Each path below is one point turned by a fixed rotation once a step. After each direction that follows a path, write how fast that rotation turns it, in degrees a step (0 if it stays still).
Each turn is a multiple of 5 degrees from 10 to 175, or 0.
Each row of a path follows its step; steps can be skipped.
Path 1:
step 2: [ 24.6  -9.8 -22.3   8.3 -15.4 -14.6  22.9 -10.1  17.4 -22.0  12.0  26.7
  12.3  20.7 -11.5   4.0 -10.0  10.6   7.5 -10.3  -2.8   1.8 -13.0  13.0
   9.9   0.8  -4.6  11.4  24.5 -10.3   4.6  -6.6   4.1  12.9  -3.1 -30.5
  -9.3   2.0  -5.7   5.2   7.8   3.5 -13.6 -28.0  10.6  12.7  -4.1  -6.4
  -1.1   6.8  30.5]
step 4: [ 30.7 -14.9  16.4  16.1   3.4  -7.7   9.9   1.5 -16.2  -9.9 -14.6  10.8
  25.3  13.2   5.5   8.3   8.8 -10.3  17.3 -17.1   7.7 -15.4 -13.1  11.6
   1.1  -0.8  -8.9  11.2  12.0  -6.9  25.3  10.6  -9.5 -13.8  12.6  46.3
  -0.3   0.1   8.9  10.5   0.5 -13.6  -2.3  -9.8  10.4  -0.1   5.0  -8.2
  19.0  20.2  -8.9]
step 7: [  8.5   6.9  -8.2  15.1   1.4 -21.5  21.4  20.2  -1.6  -4.0   2.3  20.0
  28.2 -14.9  13.7  -7.0  -2.7   5.7  -7.1 -20.4 -36.9  -8.3  -0.3   0.6
   8.8 -13.4 -19.0  -3.1   1.0 -23.9  16.5 -16.3  -1.5  19.4   2.0   5.6
   6.3  -2.1 -16.2   2.6  -2.5   9.7 -11.2 -31.3  13.3  -7.9   3.3  -3.6
  -1.9  18.0  25.5]
step 8: [  3.6 -10.2   3.8  11.4   1.5  -9.9  13.8  14.8 -25.0  -6.4  -2.4  13.0
  12.1 -11.9  -5.0  15.4   1.1  14.4   4.3 -21.1 -14.4   6.6  10.5   6.3
 -18.9  20.3  20.5   5.6   6.6   1.6 -10.6  -6.8  19.7  16.1   2.3  17.8
  16.5 -23.9  18.8  -5.1  24.7  16.4 -26.3 -12.9  18.5 -20.9  -2.5   2.8
   4.1  26.1   2.6]
step 9: [ -0.1  -3.2   6.6  27.4  -7.0  -1.5 -11.0  14.3 -32.3   1.9 -25.7  14.0
   6.1  21.4   8.3  29.1  -0.6  -4.1  -5.3   5.8 -25.2 -15.9 -16.1   6.6
  -3.5  25.7  23.7  -4.7   7.3  13.4  13.3  -9.4  -6.0  11.1  16.0  32.4
  23.1   4.7   1.5   1.0  -3.6 -16.3  -1.3   6.8   0.0   4.5   4.1  -8.2
  -0.8  15.6   0.8]
step 14: [  8.8 -20.1  -5.1  26.5 -18.4  -9.1 -16.2  -3.9  -6.8  -8.7  13.3   3.9
   9.1   9.0  -7.3   6.7  -4.4   4.3   8.4   9.7  -4.6  -7.8 -20.4  30.5
 -15.1   7.3  11.7   6.9   7.3   9.5  -8.2  -3.0   1.1  19.9   6.3   7.6
   1.5 -10.1  14.3  -3.7  15.4 -48.9  11.3  14.9  -7.4  20.3  29.4   1.0
   5.6  15.7   3.0]
step 18: [ 22.4 -23.1  -7.4  -3.5  -6.7 -19.5   7.4   9.8  11.3  -3.2  -6.3  22.9
  21.8 -10.2  -2.6  -6.1 -12.4   8.4  -9.6   8.3   3.4 -15.4   1.5 -15.4
 -21.6  -1.3  19.4   8.6  23.7 -15.6   3.6 -11.1 -13.6   8.7   6.2   2.7
  -4.0 -29.4  15.5   4.6   1.4  -5.7  -6.2 -18.3   4.2  23.5   3.0 -18.5
  42.1   2.7   4.9]
step 20: [  9.8  11.7 -15.9  20.4  -4.4 -12.5  14.7  -7.6  -9.0 -16.9  18.5  17.7
   2.6  37.4   3.7  33.9   5.5   6.5  11.0 -17.2  -5.5  -2.5 -16.2  12.3
  24.2  -1.9   2.3 -15.1  11.2 -15.7  12.4  -9.7  -9.5 -10.6 -19.9   5.4
   9.0   7.2  24.5   8.1   1.9   9.8 -11.6  -8.7  19.7   8.7  13.3 -16.2
   9.3   3.6  11.3]
step 21: [ 31.1   4.3  11.7  -9.0  -7.0 -13.9  13.8   3.5   4.7  -5.3 -11.5  18.7
  14.3   7.8   5.1  17.4 -11.4  30.9  -5.2  -8.9   4.3  -5.5 -28.9  -6.9
  15.8  -1.8   5.9 -34.2   2.7 -11.0   9.5   6.4   6.5  11.7  -4.1  25.4
  -0.3  -9.4  13.7  -0.3  -3.5  28.3  14.2 -14.9   2.9  -8.9 -13.8   7.7
   9.2  25.2 -10.6]
step 22: [ 21.8   1.3   6.4 -15.8  20.0  -4.0  10.5  -4.8  -7.2 -22.7 -17.6   2.8
  29.5   5.8   1.7  -9.9  -7.4   2.6 -10.6  -3.5 -19.6 -30.3 -11.0   7.7
  -9.1  -6.1  -6.6  -3.5  15.5  15.9  22.3  11.6   8.4  12.4   9.0  11.9
  -2.5  -5.2   7.4   9.9   8.9 -15.9  -6.7 -18.5  11.6  -6.0  17.4  -4.9
  -6.4  44.4   7.5]
Speeds:
[-5.5 -8.3  2.1  1.8  2.1  0.1 -1.9  5.5  8.8  3.0  5.8 -7.1 -0.2 -5.2
 -2.9 -0.5 -4.9  0.0  4.5 -1.4  0.7 -1.3 -7.2  4.6 -6.2 -6.9 11.4  0.7
  0.3  3.0 -0.1  0.9 -2.4  2.5 -4.5 -3.1  6.0  7.1  1.1  4.7 -0.8  4.5
  7.8  3.7  2.3  4.7  1.9 -4.4  0.7 -1.5  0.7]
20
[ -5.9   7.1  -0.8  -2.5   5.4   1.4  -1.4   1.0  -5.1  -1.2   2.7   1.7
  -0.7   1.1  -1.8   2.4  -8.7   4.4  -2.6  -0.7  -4.5  -8.2   4.7   0.8
  -6.2  -4.2  -0.1   1.9  -2.1  -5.6   6.9   2.3  -6.8  -7.3  -5.0  -2.5
  -0.5  -4.8   5.4   1.2   9.0  -0.8  -1.5   3.1 -10.9   2.0   6.3  -1.3
   1.4   0.2   4.8]
175
[ -5.7   1.5 -10.9  -4.6  -3.7  -1.9  -0.1   1.0   4.4  -5.4   2.7  -4.4
   2.7  -5.8   1.3   2.4   6.1   4.3   1.5  -2.0   0.0  -2.7   0.2  -3.9
   2.4  11.3  -1.7   2.4   2.1  -3.2   2.6  -0.5  -1.1  -1.3  -7.7   2.3
  -4.4   4.6  -4.4  10.8  -2.0  -1.1  -5.5  -2.5   1.2  -1.3   0.1 -11.4
   1.8  -1.2   3.5]
140
[-2.4 12.0  6.1  0.3 -1.7  1.5 -0.4  7.1 -6.1  7.4  6.7  4.0  4.8 -0.2
  4.4  1.7  2.0  0.3  9.4 -3.5  8.9  0.1  2.4  3.5 -0.3 -3.7 -5.6  0.3
 -0.8 -0.4 -4.1 -1.6  6.1 -2.0 -7.4  5.0  2.3  3.8 -1.2  0.9  2.2  5.8
  0.0 -0.5  5.5 -0.8 -2.9  2.1  5.4  0.4  5.9]
85
[ -4.4  -8.3  -1.9  -6.8   0.5  -1.6  -2.6   6.1  -2.5   1.1  -0.7   2.8
  -0.1   5.2   1.0   3.4  -2.6   3.0   1.9  -1.2  -4.4   2.0   0.0   6.8
  -5.0  -1.1  -6.8   4.7  -7.2  -4.5   0.1   1.8  -0.1   0.5  -3.5  -0.5
  -6.6  -0.1   0.7  -1.2  -7.2   9.5  -3.2  -4.6   2.0   0.1  -1.2  -0.1
  -3.7   9.6 -12.7]
80
[-4.3  2.6 -5.4  6.8 -6.5  2.9 -8.5 -6.3  2.4  0.0  0.3  3.0  0.7 -2.8
  0.0 -9.8  0.7 -3.6 -1.2 -6.9 -3.6  3.1  6.2 -6.3 -4.3 -4.5 -3.5  0.8
  4.2 -5.1 -1.1 -5.4  5.4  2.6 -0.7  0.0  6.3 -2.6  6.0  4.5 -5.4  5.1
  1.3 -4.8 -2.5  5.8  6.0  1.7  2.5 -1.1 -5.1]
60
[  2.2   4.4  -4.1 -13.4   3.9  -2.9   5.0  -2.0   4.1   1.6   2.1   6.7
   4.3  -4.5   1.4   0.2  -2.6   3.7  -1.9  -1.6  -3.2   2.9   0.8  -7.1
 -11.2  -2.3  -2.8   0.2   7.8   3.7  -1.6  -3.3  -1.3  -1.6   1.3  -1.6
   1.1   5.4  -2.7  -2.8  -1.9  -1.3   5.6  -1.8   3.6   1.7  -1.9   4.9
 -11.5   2.0   4.7]
70
